Some points, one per row:
[0.5 0.3 0.3 -0.7 -0.2 -0.1 0.1 0.9 0.4 -0.2 0.4 -1.3 1.3 -0.1 -0.3 1.0 0.6 0.1 -0.9
 -0.3 1.5 -0.2 -0.2 0.3 -0.7 0.3 -0.3 0.4 0.0 0.0 0.2 0.3]
[-1.1 0.4 0.0 -0.1 0.0 0.6 1.2 0.1 0.6 -0.6 0.3 1.3 -0.4 0.2 -1.3 1.0 1.2 -0.1 -0.1
 -0.1 0.8 -0.2 0.2 -1.5 0.5 -0.3 -0.4 1.1 -0.6 0.9 0.0 0.0]
[0.4 0.1 0.7 -1.8 0.2 1.0 0.9 0.0 -0.2 0.2 1.0 -0.5 0.7 0.7 -1.7 1.8 -1.3 0.2 -0.3
 -0.3 0.0 0.2 0.1 1.3 0.0 -1.4 -0.6 0.9 -1.3 -0.2 -0.6 -0.4]
[-0.5 -1.2 0.7 0.9 -0.7 0.9 0.8 -0.1 0.1 0.0 -1.8 0.7 -2.6 0.6 0.9 0.9 1.8 0.2 0.6
 0.2 -1.8 1.2 0.9 -0.3 -0.6 2.3 -0.4 -0.3 -0.6 2.5 3.5 -0.1]
[-0.5 -0.5 0.3 0.7 0.1 -1.3 -0.4 -0.1 -0.5 -1.0 0.6 -0.8 0.4 -0.2 -0.1 -1.9 0.0 0.3 0.4
 0.3 -0.4 -1.2 -0.5 -0.3 0.2 1.0 1.1 -0.1 1.0 0.2 -0.9 1.4]
[-1.6 0.1 0.6 -0.2 0.3 1.2 0.5 -1.0 -0.8 1.2 -0.4 0.5 -0.1 0.4 -0.2 2.2 1.1 0.2 -0.5
 0.2 -2.3 -0.6 0.5 0.1 0.2 -0.9 -1.0 -0.1 -0.1 1.5 0.6 0.4]
[1.0 0.8 -0.1 -0.7 0.2 -0.5 0.0 1.0 0.2 0.7 1.0 -0.6 0.9 -0.8 -1.6 0.4 -0.5 -0.9 1.1
 -1.1 0.8 1.5 -0.6 0.1 -0.8 -2.4 -0.5 0.4 1.1 -0.7 -1.0 0.7]
[-1.8 -0.4 0.3 2.4 -0.5 -1.2 0.3 1.7 -0.8 -0.3 -1.7 0.8 0.7 -0.4 1.4 -2.9 0.7 0.7 0.8
 0.2 -0.1 0.1 -0.5 0.3 1.0 1.3 1.7 0.5 -1.1 0.2 -0.1 0.6]
[-1.6 -0.8 1.3 -1.6 0.5 1.5 0.9 -1.7 -0.3 0.0 -2.6 0.4 -2.8 -0.1 1.1 2.4 -0.4 0.2 0.5
 0.6 0.0 0.4 1.2 2.6 -0.6 -0.1 1.4 -1.3 0.0 0.1 3.4 -3.4]
[-1.1 -0.1 -0.3 -1.9 -0.1 2.5 1.4 -0.6 -1.1 0.4 -3.0 1.3 -3.2 1.6 -0.7 2.6 0.2 -0.3 -0.6
 -0.5 -1.5 0.3 1.8 -0.2 -0.4 0.1 -1.1 0.0 -0.2 1.6 2.1 -2.0]
[1.0 0.6 0.1 1.4 0.1 -1.4 -1.6 0.0 0.3 -0.2 0.3 -0.8 0.0 -0.8 0.4 -1.6 -0.4 -1.0 1.2
 -0.4 -1.0 0.7 -0.1 -0.4 0.0 0.6 -0.9 -0.7 1.7 0.0 1.5 1.3]
[-1.9 -0.8 0.2 -1.4 0.1 0.9 0.1 -1.4 -0.5 0.2 -1.2 -0.1 -0.6 -0.5 0.0 1.3 -1.0 1.3 -0.3
 1.4 0.1 0.4 0.2 0.1 -0.6 -0.9 0.0 0.1 -0.6 -1.4 1.3 -2.1]
[-0.6 -0.6 -0.7 -1.0 0.9 1.9 1.4 -1.3 -0.9 0.0 -2.7 0.9 -1.6 -0.5 -1.1 3.1 -0.1 1.1 -0.5
 0.6 -0.8 0.4 1.6 0.4 -2.0 0.2 -1.0 0.0 0.7 0.5 1.9 -1.3]
[2.3 1.3 -1.3 0.1 -0.3 -0.6 -1.4 0.6 -0.8 1.0 2.2 -0.7 2.2 0.0 -0.5 -0.5 0.5 -0.9 1.1
 -0.6 0.8 0.1 -0.3 -1.1 0.0 -1.0 0.2 1.3 0.0 -0.9 -2.1 1.6]
Here are 12 more points, each followed by its number:
[-0.7 -0.6 0.1 0.4 1.2 -0.2 -0.6 -0.4 0.3 -0.6 -1.2 -1.0 0.0 -0.5 1.2 -0.3 -0.2 -0.7 0.2
 -1.4 0.4 0.8 -0.6 0.6 -0.6 1.1 -0.5 -0.3 -0.1 -0.4 0.2 0.2] 0
[2.0 -0.7 1.4 2.1 -1.0 -2.3 -0.3 0.2 0.2 0.4 1.9 -1.6 0.8 -1.7 1.8 -2.7 -1.0 -1.4 0.0
 -0.8 2.0 0.6 -1.0 -0.8 -0.6 -0.3 1.0 0.2 -0.1 -0.7 -1.5 1.6] 1
[-0.3 -0.4 -0.9 -0.7 0.8 -0.6 -1.1 0.4 -1.5 0.1 0.7 0.4 0.4 0.2 0.6 -0.5 -0.3 -1.2 -0.1
 -0.4 -0.9 -0.1 -0.7 -0.4 0.9 0.3 -1.1 -0.2 2.3 -0.6 -0.2 0.5] 2
[0.5 2.1 -0.3 0.4 0.8 -1.6 -0.9 0.1 0.1 -0.4 1.3 0.4 0.7 1.7 -0.2 -0.1 1.1 -0.6 -1.1
 -0.1 -1.1 -1.1 0.7 -0.2 1.5 -1.0 -0.2 -0.2 1.5 -0.5 -2.3 0.5] 3
[0.8 -0.1 0.4 -1.1 -0.6 0.3 0.3 -1.0 -1.0 -0.3 -1.0 0.1 -0.5 -0.4 -0.2 0.8 -0.5 -0.9 -0.9
 0.9 0.8 0.2 -0.5 -0.3 0.2 0.3 -0.2 0.7 -0.9 1.1 0.9 0.4] 4
[0.3 2.0 -0.7 -1.4 -0.4 -2.5 -0.7 0.6 -0.3 -0.9 3.8 -1.0 2.1 0.0 0.5 -2.5 1.0 -1.0 -0.5
 -0.9 0.1 -1.2 -2.3 -2.0 0.6 -1.5 -0.6 -0.7 -0.2 -0.9 -4.3 2.3] 5
[-2.4 -0.3 -0.2 -0.9 1.3 2.3 0.3 -0.6 -1.3 -0.1 -1.7 0.8 -0.6 2.8 -0.7 2.6 0.8 -0.2 -1.1
 0.2 -2.4 -1.2 1.6 -0.4 0.6 -0.3 -1.1 0.4 -0.1 2.1 1.3 -0.9] 6
[0.2 0.1 -0.3 -0.9 -0.4 -1.8 0.0 0.4 0.2 0.1 -0.5 -0.8 1.0 -0.4 -0.2 -0.5 -0.2 0.8 -1.1
 0.6 2.3 -0.5 -0.5 1.2 -0.3 -0.3 1.5 0.1 -1.1 -1.3 -1.2 -0.6] 7
[1.3 0.4 -0.3 0.8 0.3 -0.8 -0.4 0.3 0.4 -0.5 1.5 -1.2 0.8 -1.8 0.4 -1.8 -0.5 -0.1 0.8
 -0.2 1.5 -0.2 -1.1 0.6 -0.2 0.5 0.1 0.7 1.0 -0.8 -1.5 1.2] 8
[-0.6 -0.5 0.4 -2.3 -0.2 2.2 0.8 -1.2 0.8 0.3 -1.5 0.6 -2.7 -0.2 -1.2 1.5 -1.2 0.5 -0.4
 -0.4 0.0 1.8 0.7 0.8 -1.2 0.6 -0.2 -0.4 -0.4 0.7 1.6 -1.2] 9
[-1.1 0.1 0.0 1.1 0.1 1.0 -0.7 -1.0 -0.8 -0.1 -0.8 0.0 -1.5 0.2 0.3 1.6 0.8 0.3 -0.1
 1.3 0.2 -0.6 1.2 -0.3 -0.5 -0.4 -0.3 0.7 0.1 1.6 1.3 0.0] 10
[0.6 -0.7 1.2 0.0 1.6 2.1 0.4 -2.4 -0.4 0.1 -1.4 0.8 -2.3 0.8 -0.1 0.5 -0.5 0.5 -0.1
 0.4 0.0 0.3 1.6 0.4 0.5 0.7 -0.5 -0.3 -0.5 0.8 3.1 -0.8] 11
Which three of these numbered points are nearest to each point below, looking only along the 4 directions in which the first points spread most? Their numbers follow each, nearest first.
[1.7 0.5 -0.4 -0.3 0.3 -2.3 0.5 0.5 -0.2 0.6 1.5 -0.1 1.5 -1.4 0.5 -1.7 -0.8 -0.6 0.4
 -0.5 1.0 1.3 -0.1 -0.3 -0.2 -1.3 0.6 0.2 -0.4 -1.6 -1.2 0.5] > 8 1 3
[1.4 0.7 0.2 2.2 0.9 -3.2 -2.3 -0.3 0.1 0.2 1.9 -1.7 -0.2 -2.2 1.2 -3.1 -0.4 -0.8 2.0
 -2.0 3.5 0.5 -1.7 0.3 1.6 -0.5 2.1 -0.2 0.6 -1.9 -1.3 1.3] > 1 8 5
[2.0 1.6 0.4 0.2 0.0 -2.1 0.0 1.0 0.9 0.9 2.0 -2.0 2.7 0.2 -1.2 -1.0 -0.2 -0.8 -1.1
 -1.6 1.3 -0.5 -3.3 -1.0 0.6 -2.0 -0.1 0.8 0.7 -1.1 -4.0 3.0] > 5 8 3
[-0.2 0.4 -0.4 1.3 -1.3 -1.2 -0.4 1.0 -0.2 -0.5 1.1 -0.4 1.2 1.4 0.4 -2.3 1.0 0.2 -0.3
 0.7 0.1 -1.3 0.3 0.1 -0.2 -0.7 0.1 0.8 -1.6 -0.6 -2.0 1.0] > 3 8 7
[0.4 -0.1 -0.5 -0.7 -0.6 -0.2 1.3 0.7 1.0 -0.7 -0.7 -0.7 1.3 -0.3 -0.4 -0.3 -1.3 1.0 -0.8
 0.9 2.4 0.1 -1.8 2.7 -0.3 -0.9 0.8 0.6 -0.8 -1.9 -0.6 -1.7] > 7 0 4
[-0.9 1.0 0.8 0.8 0.0 0.1 0.9 0.5 -0.5 -0.2 -0.8 0.6 0.0 0.6 0.4 -1.8 0.5 0.0 1.5
 0.5 0.6 0.6 1.8 0.7 0.2 0.1 1.3 -0.7 0.0 -0.2 -0.4 0.4] > 0 4 2
[1.0 1.0 0.5 1.0 0.3 0.4 0.1 -0.5 -0.4 -0.3 0.6 0.4 -2.0 -0.4 0.9 -1.0 0.8 0.0 1.1
 0.0 -1.1 0.8 -0.1 0.4 0.0 2.2 -0.3 -1.0 0.3 1.6 0.8 0.5] > 0 2 10
[-0.2 0.1 0.5 2.1 -0.5 0.6 -0.1 -0.6 0.1 -0.2 0.8 0.9 -1.7 1.3 1.5 -0.2 1.6 -0.3 -0.3
 0.8 -2.8 -0.1 0.4 -0.9 -0.1 2.2 -0.8 -0.7 -1.0 1.5 1.6 0.5] > 10 4 0
[1.1 0.4 -1.3 0.0 -0.2 -0.3 0.5 1.2 0.1 0.5 0.5 -1.2 -0.4 0.0 0.2 -0.8 1.2 0.1 0.5
 0.4 -0.2 0.7 0.2 -0.1 0.4 0.1 -0.5 0.1 0.4 0.0 -0.6 0.5] > 2 3 0
[0.0 -0.9 -0.7 0.0 0.1 2.7 0.1 -0.9 -1.8 0.8 0.2 2.1 -2.2 3.5 -0.6 2.5 1.2 -0.1 -0.1
 2.0 -4.1 -1.6 1.6 -1.2 -0.5 0.5 -1.9 0.3 0.6 3.1 -0.4 -0.3] > 6 10 11
[-1.3 -1.3 0.3 0.3 -0.4 0.4 0.3 -1.4 -0.3 -0.5 -0.9 -0.1 -1.4 1.0 0.4 0.6 0.7 1.3 -0.5
 0.9 -1.6 0.7 0.8 0.5 0.2 0.9 -0.3 0.0 0.5 0.7 3.2 -2.1] > 11 10 9
[0.0 1.1 -0.7 0.9 -0.5 -0.8 0.7 0.9 -0.8 -0.7 0.6 -0.4 0.3 0.1 0.2 -1.6 0.1 -0.3 -0.3
 -0.9 1.0 -0.9 -0.5 -0.4 0.3 -0.9 -0.7 0.0 0.8 -0.2 -0.7 0.2] > 3 2 8
[1.4 -0.5 -0.2 0.6 0.0 -3.6 -2.5 1.8 1.0 -0.1 1.0 -1.5 1.9 -1.2 0.7 -1.4 -1.4 0.1 0.2
 -1.3 3.5 0.2 -0.9 -0.4 0.1 -1.3 1.0 -1.5 0.7 -3.5 -2.2 0.9] > 1 8 5
[-1.7 -0.4 0.0 -1.8 0.8 3.2 1.7 -1.2 -0.6 -0.2 -2.7 -0.2 -2.6 1.0 -1.0 2.8 0.4 1.8 -0.3
 0.2 -0.5 0.5 1.4 0.6 -0.1 0.4 -1.0 1.8 0.0 0.5 3.4 -2.3] > 9 6 11
[-0.9 0.5 -1.6 1.3 -0.5 0.3 -0.9 1.3 0.2 1.0 0.5 1.2 -0.6 0.7 1.3 -0.6 0.8 0.2 -1.2
 1.4 -1.3 -1.3 -0.1 -0.9 0.3 -0.2 -1.2 -0.1 0.0 2.2 -1.7 0.8] > 3 4 2
[-1.3 -0.5 -0.5 0.8 -1.7 -0.9 0.6 0.5 0.3 -0.5 0.7 0.2 0.4 0.4 1.2 -1.7 0.3 -0.6 -0.7
 0.4 0.1 -0.9 0.1 1.0 0.9 -1.0 0.6 0.8 -0.7 1.2 -2.3 1.4] > 3 7 2
[-1.3 -2.1 -0.2 -0.9 0.2 2.6 1.4 -1.7 0.2 -0.6 -2.1 1.0 -2.2 -0.6 -0.5 2.6 -0.9 -0.2 0.3
 1.4 0.0 0.8 0.3 0.6 -0.8 1.1 0.7 -0.5 -0.8 0.8 2.6 -2.5] > 9 11 10
[-0.6 0.0 -0.7 0.7 -0.5 1.6 0.9 -0.3 -0.2 0.9 0.3 0.9 -0.7 0.5 -1.1 -0.5 1.2 -0.9 -0.8
 0.2 -1.8 -1.7 0.9 -2.0 1.1 0.9 -0.5 -0.2 -0.6 2.3 -0.2 1.1] > 10 4 6
[0.6 0.4 1.1 2.0 0.2 -0.5 -1.9 -0.7 -0.6 -0.4 0.4 -0.2 1.0 1.2 0.7 -1.0 -0.1 -0.8 0.7
 0.2 -1.4 -0.6 0.0 -1.4 0.3 -0.7 -0.1 -0.1 -0.1 0.6 -0.4 0.8] > 2 3 0
[0.8 0.8 -0.1 0.0 -0.4 -1.1 0.8 0.4 -0.1 0.5 -0.7 0.9 0.7 -0.3 -0.3 0.2 -0.1 -0.9 -0.3
 -0.3 0.6 -1.3 -0.4 0.7 -0.1 -2.1 -0.5 0.5 0.0 -0.6 -0.5 1.0] > 3 2 4
[0.1 -0.2 -0.9 0.0 -0.3 0.5 0.6 -0.9 0.4 -0.5 -0.9 -0.7 0.3 0.2 -0.3 -0.9 0.7 0.7 -0.4
 0.3 0.4 -1.3 -0.5 1.0 -0.6 -0.5 0.6 0.1 0.7 -0.5 0.6 -0.9] > 0 4 2
